Each row has a name. After each piece below comes the name of the row it's from, unless a question asks for something else. Each question is about the rows just above it.

Columns, left to right: P H A L E K D Q G
gizo: [ 0.25 -0.57  3.16  2.89 -3.27  7.79 -1.66  1.56 -0.68]
muve: [-8.17  3.12  1.22 -7.56  3.58 -3.15 -2.40  4.24 -1.67]
duv: [-0.58 -1.69  4.89  0.02 -2.46 -4.90  0.60  0.48  0.67]
lezul: [-0.73 -3.59 -5.84  2.44  2.65  0.05 -0.47 -0.65 -0.24]
niz: [-0.17  5.23  3.34 -0.72 -1.80 -0.10 -4.15  2.49 -4.80]
nili: [ 0.59 -0.34 -2.32  2.08 -1.16 -1.24 -0.01  0.06 -1.98]
zaf: [ 8.14 -3.77  3.94  5.79 -1.74 -0.67  2.30 -3.69  3.57]
zuk: [-0.92 -4.00  0.52 -1.47 -4.19 -3.34  2.11  2.00  1.28]
puzi: [-3.59 -5.83  2.44  2.65  0.00  6.99  1.68  2.12  1.50]
[ 3.16  1.22  4.89 -5.84  3.34 -2.32  3.94] is in which column, read top down? : A
[-0.92 -4.00  0.52 -1.47 -4.19 -3.34  2.11  2.00  1.28] is in which row? : zuk
Which row holds [ 2.65  2.44 -5.84 -3.59] read backwards? : lezul

Columns, left to right: T M F C U S B V N
zimiv: [ 0.39  2.28  1.18 -2.31 -2.49  0.93 -1.66  0.02  0.09]
bemeb: [-2.98  6.73  6.05 -6.60 -0.52  0.66 -1.04  0.32  4.48]
Gobip: [ 2.47  3.48  1.52 -2.80 -2.98  0.08  0.17  0.09  0.31]
Buda: [ 1.66 -4.81 -3.88  4.03  2.59 -2.30  1.10 -1.08 -0.29]
taf: [-1.63  3.20  1.57 -7.65 -1.45  0.89 -2.95  0.51  5.78]
Giru: [-0.56 -0.34  0.00  1.94  1.22  0.27  0.16 -0.36 -0.48]
Vodok: [ 3.58 -1.29 -2.50  1.64 -2.30  0.46  0.53  0.32 -2.76]
Pame: [ 3.93  3.82  1.08  0.37 -2.52  0.39  1.08 -0.34 -1.56]
Where do [ 3.93  3.82  1.08  0.37 -2.52  0.39  1.08 -0.34 -1.56] appear? : Pame
[-1.08  0.51 -0.36] is in which column, read top down? : V
q: [-0.56 -0.34  0.00  1.94  1.22  0.27  0.16 -0.36 -0.48] : Giru
Which row holds [-2.76  0.32  0.53] read backwards? : Vodok
q: [-2.98  6.73  6.05 -6.60 -0.52  0.66 -1.04  0.32  4.48] : bemeb
Which row holds [ 3.58 -1.29 -2.50  1.64 -2.30  0.46  0.53  0.32 -2.76]? : Vodok

Columns, left to right: J W X Z
vak: [-1.64 -2.87  1.88 -3.36]
gar: [-1.51 -1.96  5.32  0.44]
vame: [ 0.52 -0.38  9.19 -2.18]
Sul: [ 4.71  8.31 -7.46  1.32]
mukol: [-1.64 -2.87  5.32  6.31]
Fuzul: [ 0.60  8.31 -7.46  1.32]
Where do [ 0.52 -0.38  9.19 -2.18] appear? : vame
q: [ 0.60  8.31 -7.46  1.32] : Fuzul
[-1.64 -2.87  1.88 -3.36] is in which row? : vak

Columns, left to right: Bodu tapor Fasit pim Pumi pusub tilu
Gozap: [-2.87  0.15 -0.04 -1.84  3.90  0.93 -5.10]
Fud: [ 2.49  0.56 -1.73  5.92  5.88 -0.02 -1.92]
sibur: [-2.87  0.15 -0.04 -1.84  3.52  0.06 -8.19]
zuf: [-2.87  0.15 -0.04 -1.84 -3.75  3.73  2.82]
zeve: [ 0.14 -0.04  0.03 -0.80 -6.09  2.32 -6.34]
faf: [-4.82 -9.82  0.03 -0.80 -6.09  2.32  4.39]
Which column holds [ 0.15  0.15 -0.04] top down? : tapor
Which column holds this, read top down? [3.73 2.32] : pusub
q: [-2.87  0.15 -0.04 -1.84  3.90  0.93 -5.10] : Gozap
Which column holds [5.88 3.52] top down? : Pumi
q: [ 2.49  0.56 -1.73  5.92  5.88 -0.02 -1.92] : Fud

